In the data rows, zero lies at 4.5, halfway between 4 and 5.
Some points, one per row:
[6 3 4 3 3 2 3 4 6 3 3 3]
[3 4 5 6 5 5 8 3 4 8 5 4]
[5 4 5 3 5 3 3 4 5 3 3 4]
[9 5 3 3 4 4 4 7 4 4 4 5]
[9 6 3 3 5 5 3 9 2 4 3 6]
[4 7 4 6 3 5 7 8 2 3 4 7]
[3 4 3 6 4 4 6 6 3 4 6 4]
[5 4 5 4 3 4 3 5 5 4 3 4]
[3 5 5 8 3 8 9 4 2 9 5 5]
[3 3 6 3 3 2 6 3 6 5 4 3]
[5 4 3 4 6 3 3 6 4 3 6 4]
[5 3 4 3 3 5 3 7 3 3 3 4]
[5 5 5 3 3 6 3 7 2 3 3 6]
[3 4 4 7 4 6 9 3 3 9 6 4]
[3 6 6 4 4 6 4 3 3 4 4 6]
[5 3 6 4 3 3 3 3 7 3 3 3]
[7 3 4 3 5 2 3 3 5 3 3 3]
[3 7 3 3 4 8 3 7 2 6 3 8]
[3 4 7 4 3 3 8 4 6 6 5 4]
[5 4 3 5 7 2 3 5 6 3 6 4]
[3 3 3 5 3 5 3 4 5 4 6 3]
[4 3 5 3 3 2 3 3 4 3 3 3]
[6 8 3 3 9 2 3 6 2 3 5 6]
[7 7 3 3 7 7 3 8 3 7 3 7]
[3 5 4 5 3 7 4 3 3 6 5 5]
[4 8 3 5 5 2 3 9 2 3 5 7]
[5 3 5 5 3 4 5 4 5 3 4 3]
[4 5 5 4 6 6 3 4 4 6 5 5]
[6 3 3 4 5 4 5 4 6 4 4 3]
[5 4 7 4 3 5 4 4 4 3 3 4]
[7 4 3 3 6 3 3 3 6 3 3 3]
[5 3 6 3 3 4 3 3 4 4 3 3]
[3 3 3 6 5 5 9 3 6 9 7 3]
[9 5 3 3 5 5 3 8 3 4 4 6]
[6 3 6 3 4 2 3 3 7 4 3 3]
[8 9 3 3 7 9 3 9 2 7 3 9]
[6 3 5 3 3 3 5 4 6 4 3 3]
[3 7 7 8 3 8 7 3 3 8 4 7]
[5 6 9 3 3 5 3 3 2 3 3 5]
[5 4 5 4 3 4 6 4 5 4 3 4]
[3 5 5 4 5 6 3 3 3 6 5 5]
[6 4 4 4 3 5 4 4 6 3 3 3]
[3 3 3 7 5 4 3 3 9 3 8 3]
[3 3 3 4 5 4 7 4 7 8 7 4]
[5 4 6 4 3 4 3 4 6 4 3 4]
[4 9 9 3 3 9 3 6 2 3 3 9]
[7 4 3 3 3 2 3 9 3 3 3 4]
[7 3 3 3 3 2 3 7 6 3 3 3]
[4 3 4 3 3 2 3 3 3 3 3 3]
[4 3 6 6 4 4 5 4 5 3 4 3]
[3 6 4 4 3 7 4 5 2 5 5 6]
[5 4 7 5 3 4 4 4 6 3 3 4]
[5 5 5 4 3 6 4 7 3 3 4 6]
[4 7 5 3 5 7 3 4 2 5 4 7]
[9 7 3 3 9 2 3 4 5 3 3 4]
[5 5 7 5 4 5 3 4 3 4 3 4]
[7 5 3 3 9 2 4 3 6 4 4 3]
[7 5 3 4 6 3 4 5 2 4 4 4]
[5 3 7 5 4 3 4 3 7 4 3 3]
[5 7 6 3 3 8 3 9 2 3 3 8]
[3 4 5 6 3 4 5 3 5 4 6 4]
[3 3 6 4 4 2 7 3 7 6 5 3]
[3 8 5 3 3 9 3 5 2 6 3 9]
[6 4 5 3 4 3 3 3 5 3 3 4]
[3 9 8 3 4 9 3 3 2 8 3 9]
[3 5 6 6 3 7 3 3 3 4 5 5]
[8 4 3 3 9 4 5 5 7 8 5 4]
[8 5 3 3 6 2 3 6 4 3 3 3]
[4 4 3 5 6 3 4 5 5 3 6 4]
[7 3 3 3 8 4 6 4 7 8 5 3]
[3 3 6 3 3 2 6 3 6 5 4 3]
[3 4 4 6 4 5 3 3 7 3 7 3]
[9 4 4 3 4 3 3 6 5 4 3 4]
[7 3 3 3 4 2 4 5 4 3 3 3]
[4 3 5 6 3 4 6 5 6 3 4 3]
[3 3 3 5 6 2 5 3 6 7 8 3]
[4 4 6 3 3 5 3 4 3 4 3 4]
[3 3 6 6 3 3 6 3 6 4 5 3]
[3 3 3 6 7 3 5 3 7 6 7 3]
[3 6 5 3 4 7 4 4 2 6 4 6]
[3 3 3 6 6 3 6 3 7 6 7 3]
[6 4 4 4 6 3 3 3 6 3 3 4]
[7 4 5 3 3 5 3 5 4 3 3 4]
[5 8 3 4 9 3 4 5 2 4 4 7]
[4 4 8 6 3 4 3 4 5 4 3 4]
[3 4 3 7 4 5 7 3 5 5 6 4]
[5 3 5 3 4 2 6 3 7 5 4 3]
[3 8 7 5 3 9 5 4 2 8 3 8]
[5 3 3 3 4 2 3 4 2 3 3 3]
[3 3 6 4 3 2 8 3 7 6 4 3]
[3 5 4 6 3 7 8 5 4 5 6 5]
[3 3 3 4 5 3 3 3 9 4 8 3]
[7 6 4 4 8 6 4 7 4 7 4 6]
[3 8 4 3 3 9 3 6 2 7 3 9]
[3 3 3 8 3 6 7 4 6 4 7 3]
[5 5 8 5 3 5 3 3 4 3 3 4]
[3 7 6 4 4 7 3 3 2 5 4 7]
[3 5 4 3 3 6 3 4 3 6 4 5]
[3 3 5 8 3 5 5 3 7 4 7 3]
[4 3 3 4 8 2 4 3 6 5 7 3]
[5 4 6 5 3 5 3 4 4 3 3 5]
[5 4 6 3 3 4 4 4 5 4 3 4]
[3 6 6 7 3 8 7 3 2 7 5 6]
[4 7 4 6 6 4 4 6 2 3 4 7]
[5 3 6 5 3 3 3 3 7 3 3 3]
[3 5 3 7 3 5 8 8 2 3 5 6]
[3 3 4 8 3 5 6 3 7 3 7 3]
[3 4 4 8 4 6 9 4 3 5 6 4]
[7 4 3 3 8 5 4 5 6 8 4 4]
[3 9 7 3 3 9 3 5 2 8 3 9]
[6 4 5 4 4 5 5 6 4 3 3 4]
[3 5 6 7 4 6 3 3 5 4 6 4]
[5 3 6 4 3 3 4 3 6 4 3 3]
[4 4 4 6 3 5 4 4 5 3 5 4]
[4 6 7 3 3 8 5 7 2 3 3 7]
[5 3 5 4 3 5 4 5 4 4 3 3]
[3 4 4 7 4 6 3 3 5 4 6 4]
[9 8 3 3 3 7 3 9 2 3 3 9]
[5 4 6 4 3 5 6 5 3 3 3 4]
[3 6 8 4 3 8 8 7 2 3 3 7]
[4 3 4 4 7 3 4 3 5 6 6 3]
[3 7 5 3 4 7 3 5 3 4 3 7]
[4 4 3 4 8 2 3 4 5 3 7 3]
[8 5 4 3 7 3 3 5 3 3 3 4]
[6 3 4 3 3 3 3 5 4 4 3 3]
[5 4 3 3 3 6 3 5 5 4 3 4]
[5 5 4 4 3 5 4 5 4 3 4 5]
[4 3 6 6 3 4 5 4 5 3 3 3]
[3 8 8 8 3 9 7 3 2 8 3 8]
[3 5 5 9 3 6 9 4 3 6 5 5]
[5 5 3 3 4 6 3 5 4 5 4 5]
[3 5 4 6 4 7 4 4 5 5 5 5]
[3 3 3 5 5 4 7 3 8 7 7 3]
[3 8 4 3 3 8 3 6 2 3 3 9]
[6 3 8 4 6 2 4 3 8 4 3 3]
[8 8 3 3 7 8 3 9 2 7 3 9]
[9 3 3 3 9 3 7 4 9 9 6 3]
[6 3 5 5 3 5 6 5 5 3 3 3]
[3 7 7 6 3 8 4 4 2 6 3 7]
[3 6 3 4 4 8 4 6 3 5 4 7]
[3 3 4 8 4 4 4 3 8 3 8 3]
[8 6 3 3 8 5 3 7 4 7 3 6]
[6 5 4 3 6 6 3 6 3 7 3 6]
[4 6 4 3 3 8 5 9 2 4 3 7]
[3 4 5 8 4 5 5 3 6 4 7 4]
[6 5 7 3 4 7 5 7 2 4 3 6]
[3 4 4 4 5 5 5 3 5 7 6 4]
[3 7 4 3 3 8 4 7 2 3 3 8]
[3 3 3 5 7 3 6 3 7 7 7 3]
[3 3 3 6 6 3 6 3 8 5 8 3]
[3 4 5 4 4 3 4 3 6 4 4 3]
[3 4 4 7 3 6 7 4 4 5 6 4]
[3 5 4 4 3 6 4 3 4 6 5 5]
[5 3 8 6 3 3 3 3 7 3 3 3]
[3 4 5 4 4 2 4 4 4 4 4 4]
[6 3 5 3 3 2 5 3 7 4 3 3]
[8 7 3 3 7 7 4 8 3 6 3 8]
[5 4 3 4 4 5 4 4 6 4 4 3]
[6 3 4 3 3 2 5 4 6 5 3 3]
[5 3 5 4 4 3 4 3 6 3 4 3]
[3 6 5 4 5 6 3 3 5 4 5 5]
[9 6 3 3 3 6 3 8 3 3 4 7]
[4 3 3 4 8 2 5 3 6 7 7 3]
[7 6 4 3 7 6 3 7 4 7 3 6]
[3 3 3 3 5 5 5 4 6 8 6 3]
[5 5 5 4 3 6 3 7 2 4 3 6]
[7 4 3 3 9 4 5 5 7 8 5 3]
[5 5 6 3 3 6 3 7 2 3 3 6]
[5 4 6 4 4 4 3 4 5 3 3 4]
[3 4 6 7 4 4 6 3 6 5 6 4]
[3 3 7 4 3 2 7 3 7 6 5 3]
[3 4 3 4 3 6 6 5 4 6 6 4]
[7 4 5 3 4 5 3 6 3 4 3 5]
[3 3 4 8 4 4 6 3 6 6 8 3]
[5 3 6 4 3 3 3 3 7 3 3 3]
[3 4 3 5 7 2 3 4 5 3 7 3]
[3 5 3 3 3 7 3 5 2 7 5 6]
[3 8 3 3 3 9 3 7 2 4 3 9]
[3 3 5 8 4 5 3 3 8 3 7 3]
[5 4 9 4 7 2 3 3 6 3 3 3]
[3 9 6 3 3 9 3 6 2 6 3 9]
[9 6 3 4 5 5 3 7 3 4 3 6]
[5 7 6 3 3 7 3 8 2 3 3 8]
[3 3 4 8 3 4 6 3 6 5 8 3]
[8 6 3 3 7 2 3 6 2 3 3 4]
[7 3 3 3 5 2 3 4 4 3 3 3]
[3 5 7 6 5 6 4 3 5 4 5 5]
[3 3 4 8 4 5 4 3 7 3 7 3]
[3 8 3 3 3 8 4 8 3 4 3 9]
[6 3 5 3 4 2 3 3 7 3 3 3]
[4 9 9 3 4 9 4 7 3 4 4 9]
[3 3 3 6 4 4 3 3 9 3 6 3]
[5 7 7 3 3 7 3 7 2 3 3 8]
[5 6 8 3 3 6 3 4 2 3 3 6]
[4 4 3 4 7 2 3 5 7 3 7 4]
[3 3 3 3 5 4 6 3 6 8 7 3]
[3 7 6 6 4 7 3 4 3 3 4 7]
[5 3 5 3 4 3 3 4 4 4 4 3]
[5 4 3 4 4 5 4 4 5 4 3 4]
[6 5 5 3 3 6 3 7 2 3 3 6]
[3 5 3 6 3 7 9 7 2 3 4 5]
[3 3 5 3 3 2 3 3 4 4 4 3]
[5 9 3 4 9 2 3 6 2 3 4 7]
[3 6 3 7 3 6 9 7 2 4 5 6]
[3 4 5 7 5 5 3 3 6 5 6 3]
[3 3 3 5 7 3 7 3 7 7 7 3]
[5 5 7 3 3 6 3 6 2 3 3 5]
[4 3 6 6 3 4 4 3 5 4 4 3]
[5 3 8 5 4 3 4 3 6 3 3 3]
[3 5 6 7 4 6 4 3 4 5 5 5]
[8 9 3 3 7 8 3 9 2 7 3 9]
[9 3 3 3 6 2 4 5 6 5 3 3]
[3 4 5 5 5 5 3 3 7 3 6 4]
[5 4 3 5 6 2 3 5 5 4 6 3]
[5 6 7 3 3 7 3 7 2 3 3 7]
[5 6 3 5 5 4 7 7 3 5 4 6]
[4 4 4 8 4 5 6 3 4 4 6 4]
[4 4 4 6 5 5 3 4 7 4 6 4]
[3 3 3 6 5 5 4 3 8 3 7 3]
[3 3 3 8 3 5 6 4 5 3 7 3]
Here are 12 more points, each followed by its number:
[5 4 3 4 4 5 4 4 6 4 4 3] 0
[3 4 3 5 7 3 5 4 4 5 6 3] 1
[3 4 4 6 4 4 7 4 4 5 5 4] 2
[4 3 3 4 4 5 5 4 5 6 6 3] 3
[7 3 3 3 5 2 3 5 4 3 3 3] 4
[5 4 9 5 8 2 3 3 8 3 3 3] 5
[4 6 3 3 4 7 3 5 4 5 4 6] 6
[3 5 4 6 5 5 4 4 5 3 6 4] 7
[9 3 3 3 6 2 5 4 7 5 3 3] 8
[6 3 4 3 4 3 6 3 7 5 4 3] 9
[6 4 3 3 5 2 3 5 5 3 3 4] 10
[3 3 6 7 3 3 5 3 6 3 5 3] 11
Which two of these numbered points are nearest to each point below, ignoring the 2 directions in which the first points spread most? Their numbers follow each, nearest first.
[6 3 9 4 7 2 3 3 9 3 3 3] > 5 11
[5 5 9 4 7 4 3 3 7 4 3 5] > 5 11
[3 3 3 4 3 6 6 5 4 6 6 4] > 3 4
[5 4 4 4 4 3 3 4 6 4 3 4] > 10 0
[3 3 3 4 3 6 6 5 5 6 6 3] > 3 0
[3 4 3 7 5 4 3 3 6 3 7 3] > 7 10
[3 3 3 3 4 5 5 4 5 8 6 4] > 3 6
[6 3 5 3 3 4 4 5 3 4 3 3] > 4 10
[3 6 3 7 4 5 9 6 3 4 5 6] > 2 10
[9 3 3 4 8 2 5 5 7 6 4 3] > 8 9
[4 4 8 7 3 3 3 3 5 3 3 3] > 11 5
[9 3 3 3 6 2 5 4 8 5 3 3] > 8 9
[6 4 7 5 7 2 3 3 8 3 3 3] > 5 11
[4 4 3 4 8 2 5 4 5 6 6 4] > 1 2
[4 5 3 4 9 2 3 4 2 4 6 4] > 1 7
[3 4 4 8 5 5 4 3 6 4 7 3] > 7 10
[5 4 4 3 4 3 5 5 6 3 3 4] > 10 9
[3 9 9 7 4 9 3 3 2 8 3 8] > 5 11
[3 3 3 3 4 5 6 4 6 7 7 3] > 3 6
[3 6 3 7 3 5 9 7 2 4 4 6] > 2 4
[7 3 3 3 4 3 3 5 4 3 3 3] > 4 10
[6 3 4 3 3 2 6 3 7 4 3 3] > 9 8
[5 4 3 4 4 5 5 4 6 4 4 3] > 0 6
[6 5 3 3 9 3 3 5 3 4 5 4] > 1 7
[8 3 3 3 4 2 3 5 4 3 3 3] > 4 10
[9 3 3 3 8 2 5 5 8 6 3 3] > 8 9
[5 5 3 3 9 2 3 4 3 4 6 4] > 1 7
[3 3 3 3 5 5 5 4 5 8 6 3] > 3 6
[7 3 3 3 4 2 3 5 4 3 3 3] > 4 10
[9 3 3 3 8 2 5 5 8 6 3 3] > 8 9
[3 3 3 4 4 5 5 4 5 8 7 4] > 3 6
[4 6 3 5 8 2 3 5 2 4 5 5] > 1 7
[3 3 3 3 4 4 5 4 5 7 6 3] > 3 6
[8 3 3 3 5 2 3 4 4 3 3 3] > 4 10
[5 3 3 5 4 5 5 4 7 4 4 3] > 0 6
[4 3 8 6 3 3 3 3 6 3 4 3] > 11 5
[5 7 3 3 9 3 3 5 2 4 5 5] > 1 7
[5 5 3 3 9 2 3 4 3 4 6 4] > 1 7
[6 3 4 3 3 4 3 6 3 4 3 4] > 4 10
[3 4 3 7 5 4 3 3 7 3 7 3] > 7 6
[3 3 3 3 5 5 5 4 5 8 6 3] > 3 6
[5 3 7 6 3 3 3 3 6 3 3 3] > 11 4
[5 7 3 3 9 3 3 5 2 4 5 6] > 1 7
[3 7 3 3 4 8 3 7 3 5 4 8] > 6 0
[6 4 7 4 7 2 3 3 7 3 3 3] > 5 11
[9 4 3 3 9 4 6 5 8 9 5 3] > 8 9
[3 4 3 5 4 6 7 4 5 7 6 4] > 3 8
[6 3 4 3 3 2 5 3 7 5 3 3] > 9 8
[6 3 5 3 3 4 3 6 2 4 3 4] > 4 11
[3 4 4 7 6 3 3 3 6 3 6 3] > 7 10
[7 4 4 4 6 2 3 3 6 3 3 3] > 10 4
[4 8 9 3 5 8 4 5 3 4 4 9] > 5 11
[6 3 5 3 3 2 6 3 7 5 3 3] > 9 8
[3 3 3 5 5 4 5 3 8 5 7 3] > 6 0
[3 6 3 7 3 5 9 6 2 5 5 6] > 2 4
[9 4 3 3 7 3 4 6 6 5 3 4] > 8 9
[3 4 3 6 6 4 3 3 6 3 6 4] > 7 6
[5 3 3 5 4 5 5 4 6 4 4 3] > 0 4
[3 5 3 8 4 6 9 5 2 6 5 5] > 2 4
[5 6 5 3 4 6 3 7 3 4 4 7] > 10 7
[9 3 3 3 7 2 4 5 7 5 3 3] > 8 9
[9 3 3 3 9 3 7 5 8 9 5 3] > 8 9
[5 3 9 5 5 2 3 3 7 3 3 3] > 5 11
[3 3 4 8 4 4 3 3 7 3 8 3] > 7 11
[6 4 3 3 5 2 3 5 4 3 3 4] > 10 4
[3 3 6 7 3 3 5 3 6 3 4 3] > 11 10
[3 4 3 3 3 6 4 6 2 7 4 5] > 3 4
[3 5 4 7 3 6 9 4 3 6 6 4] > 2 4
[6 3 4 3 3 2 6 3 7 5 3 3] > 9 8
[3 3 6 7 3 4 5 3 6 3 5 3] > 11 10
[3 4 5 4 3 3 6 4 5 5 4 4] > 10 2
[5 7 5 3 3 7 3 8 2 3 3 8] > 10 11
[5 3 4 4 3 5 3 5 3 4 4 4] > 4 10
[3 4 4 7 4 5 3 4 7 3 7 4] > 7 6
[6 3 4 4 3 3 4 5 4 3 3 3] > 4 10
[8 4 3 3 9 4 6 5 7 8 5 4] > 8 3
[5 7 3 3 9 2 3 5 2 3 5 5] > 1 7
[3 3 3 5 8 2 3 3 2 4 8 3] > 1 7
[9 3 3 3 6 2 4 5 7 5 3 3] > 8 9
[6 3 4 3 3 2 6 3 7 5 3 3] > 9 8
[5 3 5 5 3 4 5 4 4 4 4 3] > 4 11
[3 4 3 5 7 3 4 3 2 4 7 4] > 1 7
[3 7 3 3 3 9 3 7 2 6 3 8] > 6 3
[3 7 6 3 4 7 3 3 2 4 3 7] > 10 6
[4 4 3 4 5 4 3 4 9 5 7 4] > 6 0
[3 7 3 7 3 7 9 7 2 4 4 7] > 2 10
[6 3 5 3 3 2 6 3 7 5 3 3] > 9 8
[5 4 8 6 3 4 3 3 5 3 3 3] > 11 5
[3 3 3 3 5 4 3 3 9 3 7 3] > 6 7
[3 5 5 7 4 6 8 4 2 7 5 5] > 2 4
[4 8 9 3 4 7 3 5 3 3 3 8] > 5 11
[9 3 3 3 7 2 4 6 7 5 3 3] > 8 9
[3 5 3 8 3 6 9 6 2 4 6 5] > 2 4
[3 3 3 3 5 5 7 4 5 7 6 4] > 3 9
[3 3 3 5 7 2 3 3 3 5 8 3] > 1 7
[3 4 3 8 4 5 9 6 3 4 6 4] > 2 4
[6 5 4 3 3 6 3 5 4 3 3 5] > 0 4
[3 3 4 8 4 4 3 3 9 3 8 3] > 7 6
[3 5 4 3 3 7 4 6 3 3 4 6] > 10 0
[3 4 3 6 5 3 3 6 5 3 7 3] > 7 1
[6 3 4 3 3 2 5 3 6 5 3 3] > 9 10
[3 3 3 8 4 4 3 3 8 3 7 3] > 7 0
[3 4 3 6 5 4 3 4 5 4 7 3] > 7 1
[6 3 4 3 3 2 4 4 7 3 3 3] > 10 9
[6 7 3 3 9 2 3 6 2 3 4 6] > 1 7
[5 4 5 3 3 6 3 6 2 3 3 5] > 4 11
[3 3 6 4 3 2 8 3 7 6 4 3] > 9 2
[6 4 5 3 3 5 3 7 2 4 3 5] > 4 10
[5 8 3 3 9 3 4 6 3 4 5 6] > 1 7
[4 3 7 6 3 3 3 3 5 3 3 3] > 11 4
[3 7 5 4 4 7 4 3 3 4 4 7] > 10 6
[3 3 3 3 5 4 6 3 6 8 7 3] > 3 6
[5 3 3 5 5 4 5 3 7 4 4 3] > 0 10
[9 3 3 3 9 3 7 5 8 9 5 3] > 8 9
[6 7 3 3 9 2 3 6 2 3 4 6] > 1 7
[4 5 3 4 9 2 3 5 3 3 6 4] > 1 7
[3 3 5 3 3 2 4 3 5 4 3 3] > 10 4
[4 8 9 3 4 8 4 5 3 3 4 9] > 5 11
[3 3 7 6 3 3 4 3 5 3 3 3] > 11 4
[3 3 3 5 5 5 6 3 6 7 7 3] > 3 6
[5 4 9 6 4 2 3 3 7 3 3 3] > 5 11
[5 5 3 3 3 6 3 5 4 3 3 5] > 0 10
[3 4 3 5 8 2 3 3 2 4 8 3] > 1 7
[3 3 3 3 4 5 4 4 4 7 6 4] > 3 6
[6 4 5 3 3 5 3 6 2 3 3 5] > 4 11
[3 5 3 4 9 2 3 4 2 3 7 4] > 1 7
[3 3 7 6 3 2 4 3 5 3 3 3] > 11 10
[3 3 3 8 5 3 4 3 6 4 8 3] > 7 10
[9 3 3 3 7 2 4 6 7 6 3 3] > 8 9
[3 5 6 6 6 5 4 3 5 4 6 5] > 7 10
[3 3 3 3 5 4 6 3 6 8 7 3] > 3 6
[3 8 6 3 3 8 3 4 2 4 3 8] > 10 6
[3 4 5 7 3 5 6 4 5 5 7 5] > 10 4
[3 4 3 3 5 4 6 4 5 8 6 4] > 3 1
[3 5 4 7 5 4 3 3 4 4 7 5] > 7 10
[3 4 3 8 3 5 9 5 3 5 6 4] > 2 4
[5 3 7 5 3 2 4 3 6 3 3 3] > 11 10
[3 3 3 6 4 3 7 3 7 8 9 3] > 3 2
[3 5 3 7 3 5 9 8 2 3 5 6] > 2 4
[3 5 3 3 4 6 4 4 5 4 5 5] > 6 0
[3 3 3 5 5 5 5 3 6 7 7 3] > 3 6
[4 4 3 5 6 2 3 4 8 3 7 4] > 7 6
[3 6 4 8 3 6 8 5 2 4 5 5] > 2 4
[5 4 4 3 3 4 4 4 5 4 3 4] > 10 0
[6 4 4 3 4 3 5 4 6 5 3 4] > 9 8
[7 3 4 3 3 2 5 3 6 4 3 3] > 9 4
[3 5 3 4 3 6 3 4 4 5 5 5] > 6 0
[3 3 7 4 3 2 8 3 7 7 5 3] > 9 8
[4 6 3 4 8 3 3 5 3 4 5 5] > 1 7
[3 3 3 8 4 4 3 3 9 3 8 3] > 7 6
[3 8 3 3 3 9 3 8 2 6 3 9] > 6 3
[7 4 3 3 7 2 3 3 5 3 3 3] > 10 4
[3 8 3 3 5 8 3 7 2 5 3 8] > 6 10
[7 4 3 3 6 2 3 3 5 3 3 3] > 10 4
[4 7 9 5 4 6 3 3 3 4 4 6] > 5 11
[3 7 3 3 4 7 3 7 3 5 4 7] > 6 10
[3 8 6 3 4 8 3 4 3 6 4 8] > 6 10
[9 3 4 3 7 3 4 5 6 5 3 3] > 8 9
[5 3 5 3 3 5 5 6 2 4 3 4] > 4 2
[3 3 6 4 3 2 7 3 7 6 4 3] > 9 10
[5 5 9 4 4 4 3 3 5 3 3 4] > 5 11
[6 3 4 4 3 3 6 3 7 5 4 3] > 9 8
[3 4 4 5 6 3 4 4 4 6 7 4] > 1 3
[3 5 4 8 3 6 9 3 2 6 6 5] > 2 4
[3 4 3 5 7 3 3 3 3 5 7 4] > 1 7
[3 4 3 6 3 5 9 5 2 7 6 4] > 2 3
[3 5 3 3 4 6 4 5 2 6 5 5] > 3 6
[3 5 5 9 4 6 8 3 3 7 6 4] > 2 8
[4 6 8 5 3 5 3 4 3 3 3 5] > 11 10
[4 3 8 6 3 4 3 3 5 3 3 3] > 11 4
[3 4 3 5 4 5 7 4 5 7 6 4] > 3 2
[3 7 4 3 4 8 4 6 3 6 4 8] > 6 3
[5 3 4 4 4 3 5 4 6 4 4 3] > 10 4
[3 3 4 7 5 5 3 3 8 3 7 3] > 7 6
[3 9 4 3 3 9 3 7 2 5 3 9] > 6 10
[3 5 5 6 4 6 3 4 5 4 6 5] > 7 10
[3 7 3 6 3 5 8 9 2 3 4 7] > 2 10
[3 3 7 5 3 2 8 3 7 6 5 3] > 9 2
[4 4 4 6 4 5 9 3 4 9 5 4] > 8 9
[5 4 3 4 4 5 4 4 5 4 3 4] > 0 10
[7 3 3 3 9 3 7 4 8 9 6 3] > 8 3
[9 3 3 4 5 3 4 5 7 5 4 3] > 8 9
[5 7 3 6 3 5 7 8 2 3 4 7] > 2 10
[3 3 7 4 3 2 8 3 7 7 5 3] > 9 8
[5 3 5 3 3 5 4 6 3 3 3 4] > 4 11
[6 4 7 5 4 2 3 3 7 3 3 3] > 11 5
[5 5 8 4 3 5 3 4 4 3 3 4] > 11 4
[3 7 6 4 4 7 3 3 2 5 4 7] > 10 6
[9 5 4 3 6 4 3 6 4 5 3 5] > 8 9
[3 3 3 6 4 2 7 3 7 9 9 3] > 3 8
[3 3 3 5 4 5 3 3 8 4 7 4] > 6 0
[4 5 6 3 4 6 5 6 3 4 4 6] > 10 4
[7 4 3 3 9 3 6 4 8 8 5 3] > 8 9
[5 7 3 4 9 3 4 5 3 4 5 6] > 1 7
[4 4 7 5 3 5 3 4 4 3 3 5] > 11 10
[6 3 3 3 4 3 4 4 4 3 3 3] > 4 10
[6 3 3 3 3 3 4 6 4 4 3 3] > 4 10
[4 3 7 6 3 4 3 3 6 4 4 3] > 11 10
[3 6 3 3 4 7 3 6 3 6 4 7] > 6 3
[3 6 4 3 4 7 3 4 2 5 4 6] > 6 10
[5 4 6 6 3 3 3 3 5 3 3 3] > 11 4
[3 4 7 6 3 3 6 4 5 3 3 4] > 11 10
[4 5 3 4 4 7 3 5 4 5 5 5] > 6 0
[3 3 3 4 8 2 6 3 6 7 7 3] > 1 3
[3 4 4 8 4 5 4 3 7 4 7 3] > 7 0
[5 3 5 3 3 5 3 5 3 4 3 4] > 4 10
[3 4 3 6 7 3 4 4 2 4 7 4] > 1 7
[5 5 3 3 3 6 3 5 4 3 3 5] > 0 10
[3 4 4 8 3 6 9 6 2 4 5 5] > 2 4
[3 3 6 4 3 2 5 3 5 5 4 3] > 10 4
[3 3 3 5 6 2 3 5 8 3 8 3] > 7 6
[5 7 3 4 9 2 3 5 3 4 5 6] > 1 7
[4 3 6 6 3 3 3 3 5 3 3 3] > 11 4
[3 5 4 8 4 6 8 3 3 7 6 4] > 2 8
[5 3 7 4 4 2 3 3 6 3 3 3] > 11 10
[3 4 3 5 8 2 3 3 2 4 8 3] > 1 7
[5 3 5 4 4 3 5 4 6 4 4 3] > 10 4
[3 4 5 7 5 6 8 3 4 9 6 4] > 8 2
[7 3 3 3 9 3 7 4 8 9 6 3] > 8 3
[4 4 6 6 3 3 5 3 5 3 4 4] > 11 10
[9 4 4 3 5 3 4 5 6 5 3 4] > 8 9
[5 4 8 5 3 5 3 3 4 3 3 4] > 11 4
[3 4 3 8 3 6 9 6 3 4 6 5] > 2 4
[3 5 5 5 5 5 3 3 6 3 5 4] > 7 10
[9 4 3 3 7 3 3 6 5 5 3 4] > 8 3
[7 4 3 4 9 4 5 5 7 8 5 4] > 8 3
[5 4 3 3 3 4 5 5 5 3 3 4] > 10 0
[6 3 5 3 3 4 3 5 4 4 3 3] > 4 0
[5 4 3 3 4 5 3 4 5 3 3 4] > 0 6
[3 4 3 3 3 6 3 5 3 7 5 5] > 3 6
[3 4 6 8 3 6 9 4 4 5 5 4] > 2 4
[4 3 3 6 4 5 5 5 7 4 6 3] > 0 7
[5 3 6 5 3 2 3 3 6 3 3 3] > 11 10
[5 4 5 3 3 5 3 5 3 4 3 4] > 4 10
[8 5 3 3 9 5 4 6 5 7 4 5] > 8 1
[5 3 8 6 3 3 3 3 7 3 3 3] > 11 5
[6 3 3 4 4 4 5 4 6 3 3 3] > 0 4
[6 3 4 3 3 2 5 4 6 5 3 3] > 9 10
[3 4 3 8 3 6 9 6 2 4 6 5] > 2 4
[6 4 5 3 3 5 3 6 2 3 3 5] > 4 11
[5 3 5 3 4 3 4 3 6 4 4 3] > 10 9
[6 3 5 3 3 2 5 3 6 4 3 3] > 9 10
[5 4 3 5 5 5 8 5 5 8 6 5] > 8 3
[3 4 3 6 4 4 4 4 7 3 7 4] > 7 10
[6 3 5 3 3 3 3 4 4 5 3 3] > 4 10
[3 4 3 7 3 5 4 5 5 3 7 3] > 7 4
